Here is a table of points, one per row:
tensor([ 39.,  -2., -11., -42., -13.,  14.,  44.,   5., -14.,  77.,  44., -60.,
         25.,  20., -10.,  -5., -28., -39.,   9.,   0.,  -3., -21., -29.,  30.,
        -54.,   6.,  44., -58.,  62.,  39.,  43.,  41.])
tensor([  22.,   30.,   75.,   13.,  110.,  -34.,   15.,  -37.,   13.,  108.,
         119.,   29.,  -83.,   95.,    6.,   63.,   69.,   -5.,   68.,    5.,
          27.,  -45.,  -67.,  -12.,  -24.,   19.,  -76., -116.,   58.,  -14.,
          24.,  103.])
tensor([  13.,    6.,   91.,  -31.,   91.,  -16.,   29.,  -33.,    9.,  119.,
         127.,   42.,  -55.,   71.,  -35.,   53.,   78.,   16.,   24.,   -1.,
          14.,  -56.,  -77.,   25.,  -42.,   32.,  -25., -104.,   91.,   -5.,
          54.,   39.])
tensor([-58.,  20.,  67.,  95.,  67.,  66., -12., -11.,  10.,  33.,  85., -37.,
          3.,  47.,   0.,  30.,  43., -25.,  28.,  47.,  33., -17., -13.,  33.,
          6.,  34.,   4.,  76.,  35., -19., -31., -46.])
tensor([-67.,  32.,  39.,  78.,  31.,  77., -11., -18., -18.,  21.,  34., -73.,
         46.,  48.,  12.,  20., -11., -57.,  -6.,  14.,  31.,  44.,   1.,   5.,
          9.,  53.,   4., 105.,  44.,   3., -50., -40.])
tensor([-15.,   8.,  -2.,  -2.,  32.,  13.,  -3.,  58.,   8., -58.,  21.,  -3.,
         32., -19., -39., -27.,  45.,   0., -18.,  40.,  -6.,  24.,  84., -41.,
          1.,  41.,  23.,  41.,  -4., -14.,  -6.,  -8.])
tensor([-22., -40., -51., -46., -74.,  55.,  16., -50.,  -6.,  35., -42.,   7.,
        -10., -21.,  28., -22.,  -5.,   8.,  -2., -71.,  20., -31.,  -4.,  34.,
        -28.,  27., -31., -67.,   5., -29.,  -1.,   7.])
tensor([  1.,  -2., -27., -21.,  -2.,  75., -60.,   5.,  -2., -25., -33.,  68.,
         24.,  -4.,  63.,  -3.,  33., -32.,  32., -38.,  12., -72.,  15.,  85.,
         46.,  -3.,   5.,  16., -20., -27., -40.,  -3.])
tensor([ -11.,  -62.,  -56.,  -37., -107.,    7.,   33.,  -14.,   -3.,   20.,
         -86.,    0.,   -4.,  -47.,   48.,   -9.,  -19.,  -17.,   16.,  -32.,
          30.,  -26.,   -5.,   41.,  -57.,  -17.,  -19.,  -27.,  -30.,  -28.,
           8.,   -4.])
tensor([   4.,   46.,  -38.,   86.,    4.,   43.,  -50.,   38.,  -31.,  -10.,
         -15.,    7.,   13.,    6.,   38.,   16.,   10., -116.,  -21.,   81.,
          52.,    1.,   15.,    9.,   42.,   -8.,  -17.,   24.,  -63.,    3.,
         -56.,  -12.])
tensor([ -52.,   44.,  -22.,   51.,  -15.,   44.,  -43.,   19.,  -20.,   -2.,
         -32.,  -31.,   34.,   20.,   40.,   20.,   -9., -112.,  -39.,   33.,
          54.,   57.,    6.,    0.,   25.,   28.,  -17.,   86.,  -22.,  -14.,
         -73.,  -33.])
tensor([ 22.,  16., -27.,  14.,  12., -50., -33.,  11.,  20., -32.,  14.,  -8.,
         -7.,  42.,  25.,  29.,   6., -67.,  19.,  92.,  11.,  30., -42., -37.,
         36.,  20.,  -1.,  90.,   5., -57., -75.,  41.])
tensor([  -9.,   -3.,  -46.,   22.,   -2.,  -21.,  -22.,  -22.,   52.,  -61.,
         -36.,  -35.,  -15.,  -44.,  -32.,  -44.,  -11.,   20.,  -26.,   13.,
           9.,   63.,   50., -112.,   35.,  -19.,   12.,  110.,  -63.,  -44.,
         -51.,   22.])
tensor([ -2., -10., -38.,  44., -39.,  16., -11., -41., -22., -28., -21., -43.,
        -30., -62., -73., -10., -19.,  24., -47.,   6.,  -7.,  91.,  13., -98.,
         -4., -18.,  40.,  52., -69.,  28.,  29.,   1.])
tensor([ -30.,  -49.,  -27.,   45.,  -66.,   84.,   13.,  -49.,  -30.,   80.,
         -47.,  -63.,    4.,  -42., -104.,  -20.,  -32.,   54.,  -19.,  -39.,
           0.,   20.,   19.,   45.,  -92.,  -39.,   17.,  -22.,  -18.,   79.,
          77.,  -65.])
tensor([  25.,  -70.,  -14.,  -21.,  -53.,   43.,   60.,  -13.,  -39.,   84.,
          -4.,  -92.,    9.,  -30.,  -80.,  -13.,  -48.,   23.,    0.,  -20.,
         -47.,  -19.,    1.,   44., -102.,  -26.,   48.,  -47.,   33.,  101.,
         107.,   -7.])
tensor([ 19., -23.,  11.,   5.,  -4.,   3.,   5., -23., -42.,  -6.,  -3., -59.,
          0., -20., -67.,  40., -21.,  45., -10., -12., -47.,  74.,  20., -48.,
        -45., -31.,  52.,   2.,  -9.,  91.,  71.,  26.])
tensor([ -6., -36.,  38., -10.,  17.,  33., -10.,   7., -15.,  16.,  -7., -41.,
         43.,   1., -67.,  34.,   4.,  31.,  24., -18., -25.,  29.,  61.,  15.,
        -20., -23.,  10.,  -2.,  11.,  66.,  52.,  18.])
tensor([  1., -93.,   0., -31., -65.,  56.,  27., -50., -29.,  20., -51., -40.,
         32., -45.,  -2.,  -2., -59.,  32.,  15., -65., -26., -42.,   4.,  42.,
        -26., -17., -28., -84.,  30.,  52.,  54.,   6.])
tensor([  14.,   22.,   36.,   -8.,   74.,   23.,  -31.,  -62.,   -9.,   19.,
          43.,   27.,  -23.,   46.,   42.,   46.,   19.,  -16.,   23.,  -76.,
          -7.,  -35.,  -48.,   -4.,   56.,    3.,  -76., -112.,   38.,   41.,
          -5.,   63.])
tensor([  30.,  -23.,   51.,  -37.,   51.,  -35.,   16.,   -8.,    2.,   -8.,
          46.,   70.,   28.,   30.,   26.,  -12.,   -7.,   27.,  -18.,  -15.,
         -47.,  -69.,    3.,   28.,   68.,   -9.,  -57., -105.,   83.,    6.,
          12.,   11.])
tensor([   6.,  -45.,  -22.,  -54.,  -29.,  -37.,   69.,   39.,   10.,   17.,
         -20.,   52.,   19.,  -27.,  -10.,  -52.,   14.,   72.,  -22.,    3.,
         -34.,  -61.,   62.,    6.,  -33.,   40.,  -33., -114.,   19.,  -38.,
          56.,  -11.])
tensor([ 51., -53., -15., -66., -16., -15.,  25.,  31.,  14., -69.,  -7.,  48.,
         37., -11.,  31., -54.,  16.,  60.,  56., -25., -65., -93.,  46.,  21.,
         23.,  -3., -35., -37.,  17., -39.,  37.,   3.])
tensor([ 32.,   5.,  44., -74.,  26.,  -8.,   1.,  15.,   6.,   3.,  81.,  97.,
         19.,   7.,  -7.,  -7.,  53.,  26.,  -9.,   0., -30., -79., -21.,  83.,
         11.,  11.,  44., -52.,  71.,  10.,  33., -21.])
tensor([-11.,  51.,  55., -41.,  45.,  24., -27.,  -2.,  15.,  27.,  73., 120.,
          3.,  22.,   7.,  10.,  75.,  11.,  -9.,  -6.,  11., -73., -14.,  91.,
         39.,  39.,  18., -55.,  50.,  -1.,  -6., -48.])
tensor([ 19.,  40.,  25., -68.,  74., -96.,  18.,  73.,  46., -49.,  84.,  57.,
        -16.,  27., -33., -19.,  59.,  41.,   6.,  49., -48., -23.,  45.,  17.,
         49.,  39.,  13., -28.,  79., -52.,  -3., -19.])
tensor([ -2.,  -4., -42., -63., -62., -38.,  31.,  55., -19.,   8., -26.,  35.,
         -6., -11.,  51., -15., -11., -13., -28., -11.,   5., -13., -16.,  15.,
        -32.,  11.,  21., -43.,   6., -33., -14.,  12.])
tensor([ 12.,  19., -48.,  -5.,  -1., -79., -27.,  39.,   1., -44., -10.,  -3.,
         -1.,   8.,  11.,  17.,  -9., -29., -56.,  54., -27.,  60.,  11., -64.,
         23.,   1.,  14.,  31., -33., -32., -52.,  18.])
tensor([-47.,  68., -31.,  73., -12.,  -2.,   3., -23.,  -5.,  17.,  -1., -23.,
        -35.,  28., -12.,  23.,  -9., -56., -21.,  53.,  27.,  76., -66.,  -5.,
        -11.,   8.,  11., 115., -18., -59., -61., -59.])
tensor([-24.,  60., -24.,  54.,   8.,  23., -38.,  33., -12.,   3.,  -5.,  42.,
         -9.,  43.,  35.,  35.,  18., -70.,  -8.,  47.,  46.,  16., -22.,  22.,
         41.,  10., -14.,  63., -28., -63., -61., -31.])
tensor([ -5.,  47., -20.,  29.,  17.,  -8., -30.,  30.,  -2.,  -3.,  11.,  49.,
          3.,  59.,  47.,  51.,  35., -94.,   9.,  74.,  42.,  13., -36.,   6.,
         35.,   8., -16.,  51., -40., -68., -42.,   4.])
tensor([  3., -22., -25., -59., -46.,  28.,   1., -40.,  -1.,   0., -54.,  18.,
         -6.,  -5.,  68.,  -9., -33.,   0.,  19., -89.,  -5., -20., -32.,  60.,
         -9.,  11., -25., -65.,   6.,  12.,  11.,  10.])
tensor([-10.,  23.,  32.,  36.,  13.,  16., -23.,  -4., -28.,  16.,  -5., -52.,
         23.,   5., -38.,   7., -58., -53., -36.,  -2.,   2.,  71., -43.,  28.,
         -8., -45.,  64.,  79.,  14.,  82.,  24., -35.])
tensor([  8.,  43.,  81.,  48.,  83., -16., -34.,   5.,   7.,  39.,  56.,  17.,
         15.,  59.,  18.,  36.,   1., -17.,  31.,  -4.,   3., -41., -24.,  15.,
         35.,  -6.,  -7., -38.,  48.,  53.,  -1.,  21.])
Along one direction, these points spread out more than along any other. Take the direction at right angles to it along which they spread out most. Go by this last direction. For each point below, how far along it does it lie, from 0 to 99? The average is 50, and the first point in the table lies past the average. One standard deviation of the points above along it is 16.
tensor([ 13., -45.,  28.,   4., -41.,  16.,  19., -16., -44.,  49., -47., -69.,
         -8., -40., -26.,  16., -68.,   0.,  23., -38.,  -4.,  -1., -22.,  26.,
        -68., -50.,  -4., -45.,  13.,  89.,  56.,   4.]) >> 73
tensor([-27., -53.,  -5.,  19., -82.,   9.,  17., -37.,  -1., -27., -80., -50.,
        -27., -83., -49., -19., -41.,  87.,   2., -50.,  30.,  17.,  11., -77.,
        -26., -41., -25.,  12., -75.,   7.,  33., -12.]) >> 79
tensor([ 48., -10.,  40., -19.,  48., -24.,   7.,  42.,  -1., -69., -12., -13.,
         18., -36.,  49., -11.,  -6.,  63.,  64., -24.,   3., -41.,  19., -18.,
         33., -23., -32.,   4., -10.,  29.,   9.,  15.]) >> 51
tensor([ -4., -80.,  19.,  -5., -84.,  -4.,  47.,  -6., -29.,   3., -66., -65.,
        -20., -64.,  13.,  19., -62.,  24.,  19., -31.,  10., -14.,  -4., -14.,
        -58., -42., -38., -38., -43.,  61.,  42.,  33.]) >> 76
tensor([-17., -68., -13., -22., -73.,  -3.,  67.,  13.,  -1., -20., -51.,   3.,
         11., -59.,   6., -26.,  -1.,  74., -14., -13.,   3., -31.,  59., -16.,
        -57.,  14., -33., -67., -57.,  12.,  48.,   0.]) >> 72
tensor([  2., -17., -18., -23., -60., -69.,  53.,  -3.,  -1., -35., -62.,  -7.,
        -26., -50.,  -3.,  -9., -18.,  88.,  -1., -30.,  -7.,  27.,  33., -89.,
        -27.,  11., -22., -40., -51., -25.,   4.,   8.]) >> 67
tensor([  48.,   13.,   -2.,  -29.,   48.,  -95.,   -7.,   27.,   46., -116.,
           9.,  -12.,   -4.,    0.,   41.,  -44.,   -1.,   34.,    0.,   31.,
         -20.,   26.,   32., -114.,   65.,    0.,   28.,   65.,  -20.,  -28.,
         -52.,   52.]) >> 44
tensor([-20.,  62.,   6.,  57.,  22., -25.,  -3., -23.,  39., -15.,  14., -35.,
        -23.,  23., -23., -19., -36., -10., -10.,  20.,   0.,  64., -41., -31.,
         10.,  14.,  40., 118.,   3., -26., -52., -42.]) >> 47
tensor([ 13.,  36.,  -6.,  27.,  23., -20., -28., -10.,  26., -31.,   3., -10.,
         -5.,  20., -11., -27.,  -3., -14.,   0.,   4., -24.,  18., -19.,  -7.,
         36., -15.,  42.,  88.,   4., -17., -30., -30.]) >> 47
tensor([ 14.,  38.,   3.,  20.,  55.,   3., -59.,  48.,  14., -43.,  -4.,  52.,
          9.,  33.,  29.,  -8.,  13., -26.,   3.,  19., -14.,  -4.,  19.,  38.,
         61.,  -4.,  20.,  49.,  -7.,  -8., -45., -12.]) >> 38
tensor([-18.,  35., -60.,  -8., -14., -23., -14., -14.,  60., -53., -46.,  33.,
        -42., -38., -15., -62.,  22.,  26., -29.,  -6.,  16.,  60.,  32., -61.,
         26., -24.,  17.,  58., -80., -83., -55., -22.]) >> 56
tensor([  4.,  34., -48.,  -9.,  18., -47., -33.,  17.,  35., -36., -16.,  29.,
         -7.,  16.,  16., -27.,  11., -30., -34.,  20.,   0.,  53., -11., -31.,
         43.,  -6.,  23.,  45., -48., -46., -36.,  -1.]) >> 46
